One vector is turned by the same rotation once a step. Each row is the vector after some number of steps, and that number follows the row.
The counts run from 0 to 349.
[ 20 -11 -23 -31 -14  -1   8  23 -18  12 -28 -10 -10 -23   3 -16  19 -19
   1 -35   1  -9  -8  23   0 -39  16 -15  48 -30  15  28  28] => 278
[ -2   5  17  -1   5   1 -44  37 -16  37 -12  22  -9   3 -25   3  36 -20
  37   7 -10  26  15  -2 -29   0 -20 -33   0 -15  31 -18 -20] => 60
[ 24  -4  29   9 -43 -23 -34  -1 -24   1   4  11  -6  26  14  32  13 -38
 -25  29 -24 -13  31  15 -14   9 -31 -14  15  18  -2 -14 -10] => 225
[  0  10 -29 -21  13   1   7  -2 -14   4 -18   8 -20  23  -5  -5  59 -15
  21  -7   3 -35  -4  29  18 -32  -1 -26  29  27   8 -15  36] => 148
[ 11   9  11  30 -26 -37  10  19 -27  14   9  -4 -17  31  33 -17  -7 -37
 -19  -7 -11  22  -9 -39  -9 -13  -6   5  -1  15 -26 -26 -32] => 85
[ 12  11   1 -11 -11  -8 -25 -11 -26   3 -22 -26   9  43  13   2  33  -2
  21 -12   7  33   8 -31 -36 -14  35 -36   0  36  15 -18  -1] => 5
[-10   5 -16  11 -46 -17  18 -63   4 -10  31 -22 -17   9   7  11   1  12
 -32  -1  -9 -15 -17  15  -2   4 -22 -29  11  10 -38   3  12] => 285
[ 16  44  32   6  -8  -4  -2  15 -21  32  23 -11  13  40  13  12   5  -1
  -3  25 -26  36 -10 -37  13  -9   6  10  -1   7 -14 -21 -47] => 64
[ 59  -5  -5  -3 -34  -4 -27   8  -7 -23 -18  17 -15 -12  20   5 -31  -5
 -23 -10 -28  -5  -1  21 -21  -2 -25 -26  36 -23 -16  24   9] => 235
[-62 -21  -4  10 -41 -37  11  -7 -23  20   5 -16 -21  -9  -3 -17  40 -39
 -20 -13   6 -11   5  -9 -25  -6 -13 -22 -10  23   3 -18   4] => 128
[  7  23 -35 -23   5  11  -9  13  -2  12 -15  17 -13  32 -12   4  77   0
  27  10 -12   6  -4  19  14 -11   2 -14  19  32  24 -23  16] => 338
[  0  16 -12 -23   1   3 -13  -5   9  -6 -15 -30  -3  14  50  -9 -21 -18
  -7  -4  11  20  -2 -27 -40 -48  31   8  16  33  12 -24  -6] => 4
[ 45   6 -30  -1  -4 -12 -13  30 -16  -3 -17  32 -12  30   3 -18  41   1
  23 -14 -30  41 -20 -19   6  -8  -3 -18  18   7  12 -15   0] => 207
[-21 -31 -27 -11 -23 -31  -9  -9 -13  -6  -2  22  -9  23 -10   6  64 -22
   8 -10 -11   4   2   0 -20   6 -33 -19  -5  31  25 -16  10] => 18
[-64 -14  21  -7 -13 -20   1  -8 -17  37   6 -18  -9 -17 -12   7  20 -47
 -16   7   7 -41  15  13 -20 -16 -26 -15  -6   5   8  -1   1] => 280
[-15  43 -23 -34  19  23  13  32  30   4 -11  -3   1 -31  12 -13   0  24
 -27  19 -31  17 -35  -9  13 -21 -12   6  -9  14  22  15  -2] => 189
[-21 -29 -27 -30  -2  -8   2 -15  11  -3 -12  -5 -17 -42   3  -6  -8 -14
 -10 -23   2 -32  -9  33 -31 -32 -36  -9  36 -28  18  30  21] => 290
[  6  51 -11 -21  11  17   1   0   1  -2  -9 -26   6  30  40  -2   2  -2
 -10  19  -4   5 -14 -20   2 -43  30  -1   6  52  -2 -22   0] => 325
[ 15  25  48 -23  18   2 -43  23 -13  41  -8   2  23  20 -16  23  11 -15
  25  19 -21  20  14  -8 -13  -9 -13 -17  -4 -12  31   5 -33] => 212
[  6  13  -5  34 -44 -16   9 -37  -4  -5  25  -1 -30   1  16  -1 -20  -5
 -44   9 -17 -13  -7   5  -8  20 -32 -29   2   6 -49 -14 -11] => 95
[  0  24  14  14  -2 -18 -15 -21   5 -11  15  16  -6  33  22  18 -14 -14
 -11  40 -23  -6   2 -11 -19  12 -49 -23 -20  44 -19 -32 -17] => 204
[ 55   3  19 -10  -6  -9 -35  19 -23  12 -11  21  -3  44  13  28   6 -35
  17   8 -16  -1  20  12 -10 -23 -10   4  43  -4   9  -5 -17] => 224
[ -1   9 -18 -20  32   4  -6 -18  -2  16   1 -16  -2  32   5 -11   0   3
  55 -33   3  39 -29 -29 -24 -48  12 -14  25  -6  11 -12 -15] => 152
[ -5  34  -5 -25 -35  25 -23   3   8 -15 -19 -34  10 -20  16   5   4  31
 -54  26 -26  23   3 -12 -19   1  18 -20 -17  39  16   7   1] => 336
[ 27  11  34 -12 -16   9 -53 -19  -5  12   2   5  10   4 -11  40  -5  10
  -6  37 -31  -1  16  26 -23  15 -32 -31  13 -16  14  16 -13] => 213
[ 28 -14 -16 -49   7  -7 -21 -18   9 -10  -4  -1  11  28  20  28  -4  -1
  20  -9 -12   7  -5  10 -22 -44 -16  20  47 -13  36  15   1] => 333
[ -3  -3 -18 -43  22   4 -19  28 -12  11 -38   3   0   6  -8  -3  46 -15
  28 -12  -1   6   4   7 -15 -31   3 -14  20  13  51  -3  17] => 169
[ -2 -18 -34 -28 -26 -12  10  31   8  -1   8  28  -9  10  13   4  39 -10
 -24  13 -31  11 -10   9  17 -20 -27  52  34  11  38   0   0] => 198
[-34  25 -25 -18 -20  12  30 -10   2  11   2 -48   5 -33  -9 -21  16  30
 -40  -9 -18  10 -34 -13  12  -2   9 -33 -11   2  -4  22  11] => 298
[ -8  23  -1  -9 -41   9 -16   5   6 -13  -3 -15  12 -15  18  11   3   8
 -64  46 -34   4   1  -4 -13  12 -13 -12 -22  48   7   3  -1] => 36
[ 35  19 -21  -8 -17  10  18  20 -18   8 -12  10 -33   5  10  -5  14 -19
 -17  -2 -16 -35  -7  39  32 -27  -7  -6  50  -9 -25  13  24] => 257
[ 51  14  12 -26   0  19 -37  28   0  11 -16   7   6  -3  15   7 -33   2
   7  -2 -23  29  -3  -7 -24 -27  -2   2  38 -42  15  15 -20] => 223
[-10  17 -10  31 -37 -20  27  -2 -27  19  20   2 -31  30  19  -5  30 -37
 -20  13  -1 -17  -1   3  23 -18   1   1  21  26 -35 -33  -6] => 106
